name the system of each run
seq 1, Q_687 (11 x 18)
[-452 -19 -201 -107 186 -202 60 163 -143 -7 -43 88 -111 -146 -215 158 -178 375]
[-542 -50 -20 -104 102 -61 -100 -14 -290 107 -315 269 -22 -90 -121 -136 121 186]
[-483 -72 -125 -199 -43 191 113 -433 -146 54 -111 232 -1 -211 35 34 129 38]
[-231 -197 -171 -16 58 38 -351 -494 -97 -62 69 201 -23 -75 188 25 317 -60]
[41 -293 130 21 -197 -73 -134 -336 -69 -74 274 177 -66 -329 23 -85 276 -298]
[145 20 288 118 -108 25 -304 -115 89 -175 338 270 163 -190 18 267 98 -291]
[299 -93 258 1 -13 96 -312 183 -5 90 137 109 -99 -166 121 198 -229 -509]
[188 3 258 150 0 149 82 330 209 71 40 118 -359 136 34 395 -43 -330]
[207 31 267 -159 -88 155 17 353 263 202 -312 -64 -83 376 155 144 104 -200]
[326 -101 1 -69 13 306 368 -21 254 152 -271 -284 63 372 -25 102 -16 -75]
[396 47 -10 166 44 147 137 -57 143 -94 -179 -436 16 361 180 -147 100 310]
seq 2, Q_687 (11 x 18)
[75 -103 -135 -88 -148 -110 224 -60 -160 502 -174 -133 57 -74 256 -169 -192 -243]
[-148 119 -296 497 -92 30 115 -61 111 -42 82 -185 28 103 -18 325 285 108]
[-6 -143 -20 -230 -278 -85 -363 212 -11 -32 -119 -419 116 -192 22 -265 181 21]
[14 -195 -8 -11 150 151 179 -83 143 -281 178 -50 117 -188 -564 166 -146 134]
[19 169 324 -6 275 105 -414 103 -180 -237 -131 162 -126 -40 149 -264 -163 264]
[-118 -83 62 -296 158 -195 447 -96 118 205 128 314 -248 -130 100 5 -330 -11]
[-220 236 -69 376 142 -105 -118 -43 15 237 -141 402 122 384 185 -1 222 -70]
[-120 43 -252 -140 -475 104 212 -114 -70 298 -83 -224 28 -169 211 -190 71 -417]
[-19 -30 -408 162 -65 106 -212 -119 174 -290 245 -229 115 168 -185 367 350 -10]
[311 -266 208 -224 -175 6 -368 169 -263 -282 -10 -255 -66 -181 -215 -370 106 -68]
[196 34 348 -131 160 76 268 -35 52 -380 283 220 14 -139 -328 340 -284 245]
seq 3, Q_740 (11 x 18)
[-118 -24 -107 57 57 -272 111 -327 27 88 77 110 227 -99 51 -532 22 144]
[-239 178 -270 211 179 -69 -383 -184 -93 77 38 89 213 -122 212 -256 -150 32]
[-359 95 -233 167 7 -86 -362 241 -68 136 68 87 -247 -225 132 -13 -102 -246]
[-429 115 -77 -91 -117 -9 -96 244 71 -25 116 326 -104 -45 -250 286 127 -292]
[-41 124 141 -462 -227 289 -91 94 -149 -166 -74 205 72 91 -207 157 93 -288]
[305 -147 177 -267 -32 421 -2 -198 -191 -291 25 30 -275 31 -11 139 17 -148]
[448 -255 332 -50 45 -135 48 -170 -33 -188 121 86 -288 175 152 -2 238 99]
[413 -68 167 197 -91 -424 155 -254 -143 56 223 52 274 55 157 13 93 127]
[183 129 -56 422 -24 -137 -202 -74 -118 139 12 -254 414 -9 279 216 -33 201]
[-74 -53 -144 321 -95 -119 -143 364 128 246 -63 -464 14 -229 100 258 -100 28]
[-295 -88 2 102 -43 -3 138 392 416 113 -103 -162 117 -124 -405 210 30 7]
seq 4, Q_130 (11 x 18)
[36 45 272 -66 -60 -365 49 41 8 19 48 58 235 -19 174 391 40 409]
[93 -179 74 130 62 -115 45 -7 -276 308 -264 -113 294 13 14 397 -74 224]
[-94 -186 1 238 -117 83 118 -18 105 187 -361 -356 161 5 -27 127 297 214]
[-142 -268 -114 -308 -102 40 -39 16 198 127 -270 -288 338 -20 -244 -161 132 23]
[-63 -317 -114 -19 247 266 31 -194 143 -2 -139 -86 101 -107 -378 -351 -134 -39]
[-207 -33 -35 -99 241 137 -72 -51 340 -83 -49 -29 -258 -133 80 -504 -123 103]
[-242 47 -240 -166 238 -137 -93 7 240 155 195 210 -170 -84 182 -178 -343 -190]
[-27 298 -227 322 192 24 -131 -18 -43 142 89 267 -137 230 246 -103 -153 -287]
[16 485 -198 97 -344 105 -15 133 -73 -40 142 -81 -121 124 325 52 56 -286]
[213 180 -123 -111 -266 59 -27 181 -137 -237 248 18 -22 256 -212 297 108 -334]
[251 93 260 49 -184 47 89 131 -417 -386 86 93 -140 23 -345 -28 157 6]
seq 5, Q_916 (11 x 18)
[-248 90 73 -3 262 -104 -415 177 -51 -157 100 457 -117 111 -82 296 24 41]
[-166 122 -10 -60 -250 -166 19 189 -492 338 -100 252 -125 -61 160 32 -42 -313]
[-164 153 91 69 -281 130 51 82 107 39 -77 99 145 177 -2 606 365 -109]
[223 -255 184 -382 -295 -36 -118 104 -113 184 -350 -190 117 171 98 -105 301 -153]
[277 -308 254 158 -220 211 -9 -284 126 -79 132 -213 221 -346 -76 208 172 -162]
[294 -214 502 -32 237 -147 -335 -74 228 -86 -18 103 1 -38 229 -287 50 186]
[197 -1 74 219 158 -139 78 -313 -24 254 249 161 154 -312 322 -25 -479 -145]
[29 361 40 470 345 -3 -54 107 272 165 -84 175 49 392 295 66 -115 109]
[52 338 -320 -84 -217 -22 421 119 34 366 -116 -284 26 202 351 -172 -252 -124]
[69 68 -309 84 -35 254 279 90 464 -116 -28 -398 217 332 -375 142 106 24]
[182 -150 -17 -332 -64 146 152 84 10 -258 -155 -399 -126 -8 -294 -657 -12 137]
seq 6, Q_740 (11 x 18)
[125 224 441 -184 -39 -6 -49 193 168 -375 225 464 -12 244 -205 265 151 -75]
[579 214 297 -299 -198 139 189 -7 -373 -119 100 59 106 130 91 171 -272 -180]
[506 17 75 262 144 154 122 -131 -157 -180 62 -175 -266 290 272 443 0 251]
[349 -127 73 88 -202 -556 266 249 -37 134 25 -342 -101 201 185 112 193 296]
[64 -42 -221 265 -68 -239 317 -102 -11 55 31 -323 573 -6 -301 203 11 385]
[-108 -1 -26 103 34 113 -229 245 -19 87 -447 -551 295 -148 -6 -128 -132 425]
[-330 -364 -91 50 235 26 181 154 236 242 -160 -227 -225 -447 -207 -80 -341 127]
[-446 -57 161 -45 306 -20 115 89 359 224 -342 405 74 156 -251 -293 41 78]
[-263 187 -99 -338 -35 262 254 -292 -74 288 -233 265 126 -42 184 -420 -242 -286]
[-203 65 -419 -40 254 347 -185 -399 86 -57 23 163 -350 273 322 -130 67 -224]
[-100 33 -242 -102 -258 -282 -129 49 -52 -100 270 139 -437 122 123 -412 370 -355]
seq 7, Q_423 (11 x 18)
[164 -663 174 125 261 -81 -439 -183 478 102 125 -25 236 -273 -166 -22 66 -235]
[180 93 639 161 -351 180 32 241 135 72 19 46 148 -536 -72 -254 -153 -444]
[-140 373 118 -164 -59 151 -30 -159 550 287 81 254 403 -3 516 250 -205 -292]
[394 55 -232 -49 -135 61 -165 318 123 347 -69 -133 -106 509 221 -39 -30 -744]
[130 369 -178 260 -472 110 572 -10 208 -206 308 -75 -141 332 -64 273 386 -248]
[272 156 -103 -584 -26 -283 151 -54 299 -372 190 -32 187 615 -63 -261 243 277]
[697 -33 -132 4 278 112 315 -145 -237 -332 249 -269 -25 155 -243 -118 -529 210]
[35 260 358 416 506 60 99 280 304 -323 -34 38 -273 132 -37 16 -202 666]
[-167 141 98 -134 262 -587 294 411 -271 399 -136 267 -190 -30 144 -116 -530 335]
[-353 189 -315 481 258 94 80 -42 -567 397 -462 248 226 294 -135 216 -88 119]
[-589 74 -462 -14 -299 38 -156 215 -328 64 -465 -463 -276 -13 126 -128 406 308]
seq 8, Q_916 (11 x 18)
[73 -82 38 86 60 295 -452 22 126 -56 -260 -83 -264 331 244 -131 372 -129]
[103 -105 -96 -139 -373 -222 152 -235 185 83 377 -78 -11 -280 224 -219 87 -361]
[149 120 163 155 205 -66 -276 -110 280 -217 155 265 542 235 -248 -67 122 65]
[340 274 118 -82 -37 186 -142 28 -408 -2 -49 -39 -38 -93 304 -346 -433 -167]
[198 139 -10 247 93 28 131 178 360 -94 370 24 -255 134 64 498 -143 -173]
[148 75 125 -74 -54 -422 339 360 -6 239 -165 77 19 342 -135 -399 19 31]
[89 186 13 49 -168 323 505 -203 -156 -101 -49 -188 318 -104 -188 333 -171 221]
[220 -287 15 -175 290 120 -156 176 -4 -160 -272 -310 -374 308 -3 46 47 341]
[-58 -376 -156 165 -123 -288 331 -103 -66 106 236 -220 -260 -510 -93 -133 -69 33]
[-385 68 124 134 319 -168 -130 -58 217 -192 -16 233 249 -18 -175 18 113 584]
[-226 42 -282 -251 112 73 -197 -78 -504 246 -218 -16 -18 -185 257 -131 -418 10]
seq 9, Q_423 (11 x 18)
[-93 -382 -247 -9 -100 -232 123 -292 -503 -36 176 36 2 -274 -340 220 128 38]
[-110 -185 308 -18 48 216 -454 -144 -69 -339 -221 -24 251 -183 -230 -96 320 313]
[23 -311 215 -241 -48 -42 -161 -60 -31 73 93 -203 -89 -701 258 41 -342 37]
[-44 -286 364 352 238 82 -285 -39 279 300 -80 340 147 -161 -23 259 12 -324]
[-20 239 370 -50 -528 56 -25 262 -84 300 -204 42 71 -193 326 -110 93 -423]
[-46 63 -333 -52 -220 20 35 -372 276 278 141 -5 347 198 361 384 180 -348]
[428 -125 -131 -40 -298 47 -144 180 185 -113 18 -381 -8 391 -143 -233 393 -412]
[257 123 39 -82 -285 26 563 -191 364 -393 475 -158 66 -101 -171 52 31 56]
[400 60 264 -328 427 -15 -67 5 441 -225 70 136 234 368 -83 -283 -268 181]
[430 294 147 233 214 158 338 221 -182 59 56 -57 -277 -8 161 -44 -705 -2]
[-289 420 20 374 312 -157 155 258 239 177 -123 325 -182 441 254 239 2 304]
seq 10, Q_130 (11 x 18)
[-253 -53 7 165 6 65 70 238 205 180 -173 -133 -495 -29 262 256 94 53]
[-260 4 -141 -185 -209 -292 19 125 33 326 -87 230 206 188 -80 -52 227 -319]
[213 108 -113 134 -61 365 136 -419 -207 -53 -56 37 339 158 -99 -204 13 -212]
[233 -64 -11 -205 -106 306 -46 -57 138 -357 72 -397 -350 -35 140 -65 68 79]
[-13 -338 3 -210 57 -410 -142 267 59 -72 294 100 -262 -163 -303 -37 -57 -118]
[-49 200 261 389 215 -228 -19 -82 -97 -22 101 436 206 -74 -60 -277 -74 142]
[-24 401 92 -39 -4 151 33 -90 55 35 -41 -78 137 -77 557 274 -291 266]
[40 -191 -204 -23 27 9 -26 264 -29 297 -128 -138 -215 206 77 615 -24 -198]
[-64 -42 -19 297 -321 -98 128 165 -179 164 -228 -17 33 155 -278 -207 476 -220]
[64 156 30 -309 -289 199 181 -311 103 -283 46 -99 474 -12 -182 -239 140 71]
[312 -330 37 -344 328 271 -88 -111 -67 -290 31 -163 -197 -42 -171 37 -309 147]
seq 11, Q_201 (11 x 18)
[-125 -127 40 -139 -161 84 289 -140 365 96 41 -231 216 -417 -57 -84 -141 16]
[155 39 -34 127 317 237 -218 -192 224 75 -176 -67 344 205 130 -130 -176 33]
[12 -17 -160 381 43 50 178 7 153 60 8 -274 -430 -56 217 -266 6 34]
[-290 130 -395 63 138 -349 89 26 274 39 189 29 218 119 -138 15 -33 207]
[105 306 -242 -63 -72 -54 -109 203 -324 64 -61 -98 69 136 53 -412 -242 -138]
[-61 195 -272 29 24 281 172 72 -195 -293 111 -67 -291 76 -233 292 -116 36]
[14 -142 24 -496 114 -193 -166 305 68 -169 -52 56 -194 288 -200 -98 87 111]
[231 -95 181 -196 10 -51 392 -197 -303 -50 105 296 -57 -58 -193 -188 -212 -110]
[-28 277 333 -161 72 132 1 -153 -86 -237 -82 273 -51 148 271 212 73 375]
[-45 -392 -32 -205 25 -218 -136 -196 -280 217 -66 47 -294 -110 352 122 105 19]
[-108 -54 102 355 -107 -158 -17 -185 -222 62 -9 354 245 60 -173 112 420 -72]
seq 12, Q_201 (11 x 18)
[-5 -178 -46 60 172 215 349 9 251 241 -82 -343 -506 -258 353 244 -412 106]
[-133 -118 -236 146 345 -327 143 12 380 373 -204 165 223 610 -57 34 184 156]
[-10 300 -244 31 -451 -126 472 -27 -254 189 -118 -270 51 0 173 -601 43 -60]
[-169 263 -554 -64 35 334 -52 -243 -165 -359 75 -281 279 107 -172 353 -49 337]
[196 -321 -151 -134 182 -33 -521 284 -237 -259 -137 -302 -361 182 -230 -471 102 52]
[-67 -104 138 148 179 -112 434 -25 -69 -329 370 342 -206 -324 -653 -149 -189 103]
[-205 414 427 -471 256 -65 -245 195 35 -111 -131 443 85 26 256 -161 -342 332]
[-58 -176 -128 -113 185 165 167 -252 -460 392 -119 320 -565 -24 419 251 -294 -314]
[-337 89 -16 91 -143 -110 67 -88 79 14 -104 441 -107 540 13 321 796 -55]
[-65 -96 -106 -537 -699 -232 -31 -208 -209 31 155 -151 219 -318 132 -262 329 -319]
[368 14 43 188 -18 445 -440 -425 -225 -438 242 -10 512 -75 -212 345 53 -146]

runs to name
seq 13 (2 x 18)
[-102 -45 5 -169 83 133 77 -15 7 22 -290 -4 -29 121 -126 -472 31 39]
[-128 9 -209 74 95 193 186 -294 -42 -5 67 -5 -201 -186 119 -177 -199 9]
	Q_423
seq 14 (2 x 18)
[75 -439 123 -332 -19 -129 223 -214 -249 175 -272 -196 -91 -149 138 -110 -10 306]
[-93 -114 138 399 182 -127 164 -395 61 -11 23 133 245 -65 -1 208 184 459]
	Q_687
seq 15 (2 x 18)
[-97 304 -57 -24 95 -175 334 -97 -202 -179 14 -121 231 46 54 413 -156 826]
[-235 -178 -302 -83 194 -139 -43 111 -362 140 -339 -222 -48 182 -3 564 14 568]
	Q_130
seq 16 (2 x 18)
[-166 -127 3 143 -93 -141 189 -225 -66 130 -62 22 98 -101 44 135 237 179]
[-140 -121 11 118 -106 -31 -231 -172 -27 88 -81 -98 273 -253 114 2 141 64]
	Q_687
seq 17 (2 x 18)
[1 -46 -185 231 -106 -73 50 -117 -424 28 -13 7 -107 88 18 282 223 22]
[-130 -129 -46 -131 -237 -184 -140 29 -123 -27 -67 -186 61 -34 57 243 345 202]
	Q_740
seq 18 (2 x 18)
[-101 -47 54 -52 -109 142 144 90 -244 26 -173 106 -36 50 -277 240 101 -86]
[-111 -33 72 -301 -111 169 34 -170 -73 -91 -202 -24 -42 41 159 93 211 188]
	Q_423
seq 19 (2 x 18)
[11 212 -55 -114 -190 152 -115 -86 -253 -20 -207 109 425 353 -116 80 261 -109]
[114 -105 -107 -134 -228 374 -90 -171 -236 -143 -24 -398 -225 -270 206 81 -25 -70]
	Q_740
seq 20 (2 x 18)
[-182 -77 -180 -68 -94 -200 52 -188 -130 183 60 60 181 -206 34 -172 -31 -80]
[-217 87 -201 289 -55 12 -136 -124 -118 -84 152 69 80 -167 -82 113 106 -66]
	Q_687
seq 21 (2 x 18)
[-25 18 -102 -210 -221 -416 57 616 31 273 26 -101 -347 17 29 -250 -126 -319]
[-251 281 -151 35 -107 142 306 289 123 -29 -113 121 253 365 -557 297 157 -68]
	Q_687
seq 22 (2 x 18)
[74 0 398 -367 -10 -180 80 44 164 55 275 432 -231 -167 238 106 -233 -248]
[327 210 224 122 84 135 -149 -97 -242 157 -44 414 178 375 240 207 -47 -348]
	Q_423
seq 23 (2 x 18)
[-3 -33 8 583 7 127 -278 3 -46 9 -208 -355 118 -81 126 129 209 259]
[-181 -235 48 -70 -152 -317 -18 284 339 252 11 -316 20 -443 62 76 -76 46]
	Q_740
seq 24 (2 x 18)
[229 66 -326 113 -8 -186 -104 -130 -236 -41 269 -151 -221 108 366 115 -54 -4]
[97 88 -193 281 -163 -306 -293 228 -114 -142 241 -166 6 55 -20 195 208 -15]
	Q_130
seq 25 (2 x 18)
[346 -7 308 269 -108 -64 -147 -163 -640 -68 -160 -137 53 -93 308 44 125 369]
[-45 -247 71 16 -251 -204 -22 -34 240 -31 139 -374 201 -324 92 598 236 291]
	Q_130
seq 26 (2 x 18)
[329 -190 248 -666 237 51 99 -3 -139 -352 1 70 -254 130 -169 -92 -246 292]
[-71 -335 75 175 285 -424 334 -147 -175 60 191 203 -500 -281 39 -27 -157 365]
	Q_130
seq 27 (2 x 18)
[450 -437 210 53 4 -66 600 -212 146 44 197 -84 -4 -72 -240 305 -53 8]
[270 94 646 55 123 150 141 -17 284 -33 -338 97 256 214 50 -344 80 297]
	Q_423
seq 28 (2 x 18)
[212 -111 254 110 -6 40 122 55 -144 -188 23 -51 -22 -139 -300 54 -43 107]
[93 -118 290 -74 156 -93 63 25 -128 -83 -16 64 -207 -110 67 96 -129 304]
	Q_916
